(in the rows, 128 means zero)
Rotation paths and how fast each direction turns (degrees per step):
Each turn is a multiple of 5 degrees from 10 to 175, or 0.
Each row of a path follows its step; steps can be skipped.
path 1
step 0: [134 125 137 127 136 119 122 120 138 127 124 137 132 128 128 124 135 116
 127 124 116 119 130 120 134 140 130 136 127 137 139 133 140 139 128 138
 134 133 119 128 125 122 131 124 131 118 146 134 150 134 115 125 124 123
 132 128 132 114 121 138 123]
step 1: [118 133 130 132 129 111 138 120 129 135 124 145 137 127 128 128 119 130
 124 120 132 126 131 134 122 132 126 117 121 133 133 133 131 124 127 148
 123 127 114 145 123 129 119 124 138 123 142 132 148 129 133 134 119 129
 140 133 124 132 126 134 124]
step 2: [130 132 132 126 150 123 133 127 125 134 118 133 139 136 123 121 123 127
 127 133 129 129 119 125 121 131 125 125 129 133 115 127 126 120 125 146
 123 117 125 116 123 127 124 126 151 112 138 131 134 133 137 129 136 114
 130 120 130 128 137 141 126]
step 3: [136 130 133 133 134 129 131 143 126 126 117 140 132 129 127 111 128 124
 121 137 137 133 126 120 120 137 124 128 126 133 133 124 149 131 130 126
 132 120 124 123 121 128 129 139 137 114 137 130 140 147 129 129 112 131
 123 134 141 123 129 138 126]
step 4: [124 132 122 127 117 124 130 133 116 129 130 140 146 127 130 128 120 125
 114 127 127 135 125 122 115 126 119 130 121 125 135 129 128 131 123 137
 137 114 134 128 122 135 105 142 143 121 127 126 136 131 127 123 121 126
 136 145 137 137 127 125 120]
step 5: [131 128 124 120 141 126 133 130 133 134 125 130 130 134 116 122 142 115
 117 122 122 134 108 116 128 132 121 130 123 135 133 120 120 137 123 142
 123 125 134 114 123 136 118 142 134 119 131 133 130 130 120 118 143 123
 137 137 136 127 121 128 127]
step 6: [130 130 132 138 131 117 141 131 149 124 127 139 128 126 122 125 134 118
 122 135 126 126 118 122 124 125 121 130 109 134 147 131 136 132 117 127
 130 135 124 123 125 138 128 131 131 128 144 125 139 133 132 130 128 135
 123 143 132 126 112 127 135]
step 7: [124 119 128 130 130 110 127 119 134 126 122 142 132 125 123 135 116 130
 120 139 115 127 125 131 118 123 134 131 118 136 141 132 121 127 118 147
 142 127 122 126 136 126 125 129 146 131 129 122 141 130 131 120 140 125
 127 134 131 133 127 124 115]
step 8: [135 125 124 130 144 120 133 117 127 139 112 140 122 139 109 117 129 120
 121 126 129 131 119 132 130 132 140 123 121 143 135 125 130 134 136 140
 127 127 117 127 134 138 130 134 135 126 130 126 138 132 128 115 130 124
 118 128 128 123 144 127 128]
step 9: [138 132 123 139 133 124 142 123 131 127 128 136 133 136 127 117 121 123
 119 131 132 120 132 126 137 124 126 141 118 129 143 132 145 130 127 129
 131 124 123 129 128 137 116 125 151 117 131 115 137 125 131 131 113 121
 113 126 125 128 135 128 133]
step 10: [130 118 118 129 128 121 127 135 125 126 133 132 124 136 137 123 126 131
 111 126 122 125 120 127 121 132 131 133 134 129 139 121 130 136 126 149
 129 129 133 129 131 118 119 130 150 110 119 115 148 129 116 130 124 125
 134 124 131 125 133 134 122]
Speeds:
[127 128 129 128 130 129 128 129 130 127 127 127 123 129 130 130 127 130
 129 130 130 126 128 130 122 126 128 128 125 129 126 125 128 122 126 130
 127 129 129 126 127 126 132 130 130 128 129 127 130 129 128 134 131 129
 129 130 125 127 126 127 131]	80
[130 126 127 126 129 127 121 129 129 132 126 125 125 129 126 128 130 125
 132 127 128 131 127 128 132 129 127 123 127 130 127 128 128 130 130 128
 128 130 131 125 130 127 132 130 129 127 130 130 131 129 126 128 125 129
 127 128 130 126 130 129 129]	135
path 2
step 0: [119 141 121 123 119 130 127 130 132 118 120 125 123 125 116 133 111 135
 123 149 125 118 121 140 120 129 141 118 128 130 131 120 138 114 127 136
 112 141 130 128 124 125 125 126 131 114 138 139 129 128 116 127 131 130
 124 140 129 135 121 125 136]
step 1: [143 117 126 132 113 132 118 120 136 114 114 141 141 121 122 120 117 119
 134 139 122 129 137 122 122 125 118 134 120 127 134 142 147 131 133 127
 125 130 120 116 135 113 125 135 127 126 136 120 131 130 122 133 137 124
 121 132 123 130 136 132 128]
step 2: [139 114 129 122 115 119 133 120 141 130 117 133 128 141 124 134 131 128
 127 115 131 137 133 128 132 125 123 135 139 145 132 128 115 125 134 138
 129 136 142 117 126 126 122 127 111 124 127 132 132 125 124 137 115 130
 112 141 131 135 124 120 140]
step 3: [115 123 130 134 127 124 117 132 134 138 113 128 133 132 118 124 125 129
 107 140 134 109 115 130 126 127 147 138 126 129 142 118 120 126 129 114
 135 123 126 119 126 126 123 118 127 118 131 130 129 126 116 143 118 129
 119 121 120 127 129 126 128]
step 4: [123 104 115 120 125 130 121 125 128 116 129 141 117 132 130 136 121 128
 139 146 117 128 121 136 142 133 131 131 117 137 133 122 135 131 115 130
 120 134 135 126 143 121 133 130 136 122 133 141 132 123 115 128 130 127
 126 120 120 135 134 137 124]
step 5: [133 133 121 121 125 132 118 125 137 123 139 136 142 125 131 130 104 123
 125 130 127 134 128 132 124 127 131 121 127 137 119 118 139 121 135 129
 122 144 126 116 128 123 118 132 112 130 130 138 127 119 111 134 135 125
 120 138 140 129 124 109 135]
step 6: [138 120 138 139 111 130 120 120 141 135 116 152 142 114 115 116 133 130
 126 131 131 127 138 134 128 123 128 137 131 138 138 125 115 129 131 127
 120 131 125 124 124 131 119 136 132 122 127 113 134 119 117 131 130 128
 130 131 130 122 140 131 126]
step 7: [121 120 133 129 114 115 131 123 127 125 117 139 126 131 135 129 129 128
 119 129 128 121 133 133 136 125 133 133 131 147 133 127 123 132 124 126
 140 132 143 124 125 132 151 123 129 134 143 141 129 124 121 133 109 124
 124 140 122 147 126 121 125]
step 8: [116 132 128 132 125 129 131 133 145 114 133 129 125 133 119 122 119 126
 119 135 136 122 125 136 119 135 149 120 121 131 135 128 128 126 120 120
 120 131 130 116 138 118 119 119 135 124 133 139 119 142 108 124 127 119
 116 118 124 133 132 124 136]
step 9: [137 123 131 122 120 138 116 117 136 121 112 140 111 112 125 129 121 135
 136 142 115 123 125 131 134 127 124 128 130 125 132 124 143 121 135 141
 125 137 129 120 139 123 122 139 122 115 140 129 122 129 115 123 136 135
 127 129 134 135 128 136 135]
step 10: [140 120 131 127 126 132 127 125 121 118 118 139 144 125 117 135 113 126
 111 127 130 133 141 127 126 130 118 130 121 142 130 140 132 122 137 133
 129 130 128 107 120 122 129 137 116 128 121 129 135 119 123 136 114 126
 115 137 124 131 126 116 133]
Speeds:
[129 129 130 126 129 127 131 129 127 129 130 126 128 129 133 131 125 130
 122 127 127 128 130 127 127 126 129 130 128 129 127 127 130 121 125 133
 127 129 128 127 126 130 126 126 127 128 127 130 127 127 128 130 126 125
 129 132 128 131 128 128 126]	145
[129 128 133 131 126 129 126 131 126 129 126 127 128 125 130 129 130 130
 130 132 126 122 127 129 124 126 126 128 128 128 132 126 126 128 128 129
 128 127 125 129 130 127 125 128 129 125 128 128 130 130 129 129 131 130
 129 127 130 130 129 127 123]	130
[123 126 129 128 131 125 124 129 131 127 129 128 125 132 131 130 128 128
 124 127 128 127 125 127 128 127 128 125 126 128 133 129 126 132 128 131
 129 127 129 128 129 132 129 123 128 126 130 128 124 129 128 126 127 129
 128 126 130 128 131 130 128]	80
[130 129 128 129 127 132 124 127 127 125 130 129 129 128 128 130 128 132
 128 126 129 133 129 126 126 123 130 131 125 131 127 128 129 131 131 131
 127 127 127 127 127 126 127 127 128 128 129 121 127 129 129 127 127 130
 128 133 131 128 127 128 127]	85
path 3
step 0: [133 135 119 138 134 127 123 140 132 135 127 129 129 120 122 119 121 131
 122 118 121 122 109 117 117 127 142 131 130 132 120 128 131 144 119 121
 132 129 122 128 106 126 114 139 118 134 135 134 124 119 130 124 119 122
 130 125 114 124 129 133 124]
step 1: [125 125 113 129 134 130 130 132 124 129 138 142 136 112 140 125 133 140
 130 138 140 130 132 126 127 134 146 125 123 132 123 125 121 124 124 127
 132 124 126 130 136 141 133 144 128 143 125 142 122 118 133 147 116 125
 127 127 134 132 130 118 132]
step 2: [128 127 128 127 134 122 129 119 133 135 130 127 133 110 134 121 128 136
 142 129 117 142 133 131 128 120 128 133 118 102 130 130 121 133 133 123
 121 140 143 130 134 130 122 134 129 118 129 118 131 123 124 144 133 129
 123 139 127 126 121 113 117]
step 3: [131 119 130 132 132 132 122 121 104 128 118 109 135 125 133 135 130 126
 128 137 121 126 131 144 131 120 129 124 127 117 128 138 137 130 135 122
 138 128 123 150 129 131 121 130 117 131 131 135 137 133 126 121 127 111
 128 127 125 125 123 134 112]
step 4: [120 132 132 129 142 128 134 136 110 124 141 118 133 122 116 143 129 122
 124 133 135 126 130 124 109 131 132 130 121 131 141 129 122 111 121 123
 144 125 135 132 125 123 126 120 136 131 130 119 121 119 124 117 121 133
 134 123 115 121 122 123 122]
step 5: [134 118 131 133 123 124 124 147 141 128 137 126 120 126 128 143 138 130
 121 128 117 129 124 124 114 128 145 126 132 142 125 140 138 129 124 135
 129 122 148 126 124 128 130 133 123 130 130 128 130 117 117 134 135 132
 121 145 125 133 134 130 116]
step 6: [116 126 114 130 129 128 118 131 127 127 128 138 119 127 120 132 137 133
 131 136 134 150 128 144 126 137 126 128 140 143 118 129 137 132 134 133
 130 140 118 133 129 134 130 128 143 128 124 127 137 118 114 142 130 117
 122 129 134 117 121 123 131]
step 7: [109 141 139 135 130 132 134 130 128 136 129 137 135 129 129 130 121 136
 111 128 118 136 127 132 137 123 124 120 127 117 126 124 124 142 141 119
 133 128 121 131 133 128 109 113 141 127 126 130 134 122 120 135 128 144
 122 130 121 129 130 128 117]
step 8: [133 131 123 136 131 120 135 130 124 128 132 132 127 124 129 126 131 118
 117 129 125 127 133 134 123 135 133 143 132 121 148 146 138 138 130 116
 118 131 117 146 122 134 129 126 118 141 127 139 127 135 125 126 118 146
 128 120 129 135 129 143 125]
step 9: [123 129 115 132 136 126 140 139 121 125 138 122 118 118 129 123 134 122
 133 123 122 122 146 122 126 125 124 136 127 132 133 121 129 121 104 134
 138 145 121 131 130 116 130 124 122 130 122 137 141 114 139 137 130 136
 127 132 123 132 130 124 134]
step 10: [117 113 128 124 125 129 130 131 136 126 134 134 126 122 132 116 124 121
 128 137 117 125 141 136 119 131 135 113 134 122 124 127 123 121 132 136
 127 128 118 122 114 127 129 126 115 138 138 116 140 130 127 132 140 126
 127 138 138 134 137 110 111]
Speeds:
[127 130 127 129 124 126 131 125 126 132 129 124 127 129 130 131 127 128
 129 125 128 125 127 129 127 129 125 126 128 129 128 130 123 127 127 128
 126 129 127 131 128 130 127 127 128 126 133 128 128 126 127 129 126 130
 132 127 128 128 126 134 126]	80
[130 128 129 131 126 129 132 131 127 126 128 132 126 127 128 126 127 126
 124 125 129 132 123 129 130 129 127 127 127 130 127 127 130 129 130 128
 126 128 128 127 126 130 128 124 126 125 127 129 131 125 129 130 122 130
 128 128 129 126 128 128 131]	45
